In the rows, zero is written as 100.
Each named move below is a turn or a mirror, shown by a few rows before and after it. Which moves, in which order, take the first row of each later pair to the second? The first pair is answered.
move gurek:
95; 81; 66; 98; 98; 74; 113; 87; 114; 87; 97; 85 |-> 92; 76; 68; 89; 96; 77; 105; 99; 115; 93; 90; 81
105; 72; 101; 94; 108; 85; 99; 89; 103; 109; 70; 87 |-> 109; 76; 100; 106; 115; 84; 108; 72; 102; 100; 77; 95
87; 133; 88; 111; 99; 91; 94; 112; 89; 75; 106; 103 |-> 85; 129; 87; 103; 97; 93; 85; 123; 91; 82; 102; 98
move tup:
110; 75; 138; 91; 104; 115; 122; 85; 106; 112; 97; 102 |-> 118; 107; 133; 98; 118; 124; 121; 91; 92; 102; 112; 100
91; 67; 87; 89; 81; 81; 101; 79; 113; 106; 92; 112 |-> 114; 104; 92; 116; 132; 109; 98; 130; 86; 99; 100; 82
84; 116; 116; 78; 93; 113; 91; 125; 93; 125; 107; 89 |-> 79; 116; 113; 70; 79; 108; 93; 109; 98; 124; 110; 100
move Dod:
103; 68; 98; 114; 112; 85; 123; 95; 108; 98; 99; 98 |-> 104; 78; 119; 108; 118; 109; 115; 122; 98; 112; 100; 97
91; 97; 77; 119; 110; 91; 82; 108; 77; 114; 97; 68 |-> 93; 82; 76; 129; 109; 85; 93; 88; 82; 113; 92; 73
95; 124; 111; 111; 83; 94; 108; 107; 85; 103; 122; 104 |-> 95; 123; 102; 111; 80; 86; 108; 101; 90; 97; 121; 102
104; 123; 75; 95; 114; 83; 96; 97; 95; 74; 110; 103 |-> 110; 97; 88; 112; 116; 88; 118; 76; 105; 74; 106; 116
Then:
Between the rows of a pair lie two moves.
121; 98; 111; 127; 140; 123; 125; 86; 92; 85; 98; 91 |-> 114; 119; 111; 106; 141; 133; 99; 124; 79; 94; 96; 77	Dod gurek
96; 120; 74; 78; 81; 98; 78; 73; 84; 106; 104; 97 |-> 112; 99; 79; 117; 111; 97; 109; 54; 90; 96; 97; 95	tup gurek
90; 95; 88; 85; 81; 83; 92; 89; 110; 99; 96; 102 |-> 97; 121; 87; 90; 88; 90; 91; 90; 100; 89; 109; 104	tup tup
94; 76; 85; 92; 97; 79; 101; 84; 105; 122; 84; 102 |-> 112; 112; 72; 113; 130; 86; 104; 94; 89; 102; 100; 90	tup Dod
94; 98; 110; 109; 99; 107; 108; 91; 104; 87; 109; 114 |-> 89; 87; 114; 99; 91; 109; 102; 101; 105; 99; 101; 113	Dod tup
109; 87; 75; 108; 101; 82; 115; 100; 111; 85; 99; 85 |-> 111; 115; 73; 100; 102; 91; 105; 107; 101; 81; 111; 85	gurek tup
105; 120; 117; 92; 89; 117; 109; 84; 97; 102; 120; 126 |-> 112; 124; 120; 102; 108; 125; 107; 104; 88; 102; 118; 113	tup tup
101; 121; 81; 82; 72; 96; 103; 65; 103; 74; 121; 125 |-> 89; 83; 118; 59; 65; 118; 85; 116; 103; 118; 91; 114	Dod gurek
106; 106; 80; 113; 104; 98; 98; 92; 101; 86; 102; 91 |-> 105; 81; 104; 116; 101; 111; 107; 89; 109; 100; 92; 99	tup Dod
100; 112; 73; 109; 103; 76; 108; 74; 105; 72; 111; 99 |-> 88; 70; 119; 90; 100; 106; 92; 127; 107; 119; 80; 90	Dod gurek
98; 78; 114; 86; 94; 106; 96; 112; 94; 115; 84; 102 |-> 109; 104; 93; 106; 102; 92; 112; 74; 93; 84; 109; 114	Dod gurek
104; 72; 79; 80; 82; 90; 113; 95; 113; 92; 81; 91 |-> 113; 66; 113; 92; 91; 117; 125; 96; 111; 104; 87; 106	gurek Dod
88; 95; 108; 86; 108; 118; 89; 112; 94; 119; 122; 95 |-> 89; 109; 80; 94; 104; 96; 95; 85; 96; 96; 132; 96	Dod gurek
81; 126; 90; 68; 91; 105; 91; 129; 90; 98; 99; 98 |-> 88; 78; 97; 100; 91; 92; 130; 73; 114; 93; 90; 119	Dod Dod
96; 91; 125; 104; 111; 102; 97; 89; 98; 108; 101; 98 |-> 91; 111; 98; 93; 107; 87; 81; 95; 95; 99; 105; 87	Dod Dod
89; 89; 59; 105; 95; 69; 99; 82; 105; 92; 100; 108 |-> 90; 54; 107; 105; 99; 102; 102; 107; 108; 126; 85; 112	Dod gurek
106; 125; 98; 112; 107; 105; 84; 118; 90; 99; 100; 88 |-> 100; 94; 79; 112; 89; 76; 94; 90; 108; 95; 89; 90	Dod tup
89; 81; 90; 109; 124; 95; 105; 84; 104; 90; 91; 95 |-> 91; 112; 106; 100; 118; 113; 106; 77; 95; 89; 112; 114	Dod tup
94; 125; 98; 92; 92; 102; 105; 81; 95; 96; 113; 120 |-> 89; 85; 104; 89; 101; 102; 96; 121; 101; 120; 82; 92	tup Dod
77; 118; 99; 68; 79; 97; 81; 117; 92; 99; 104; 105 |-> 78; 88; 80; 80; 81; 72; 88; 105; 103; 95; 89; 94	tup Dod
116; 109; 117; 90; 93; 89; 84; 84; 119; 124; 97; 109 |-> 118; 123; 115; 93; 100; 94; 85; 86; 115; 117; 106; 109	tup tup
83; 96; 129; 100; 92; 118; 98; 102; 89; 102; 106; 127 |-> 73; 87; 111; 85; 81; 101; 80; 119; 96; 106; 89; 109	Dod tup
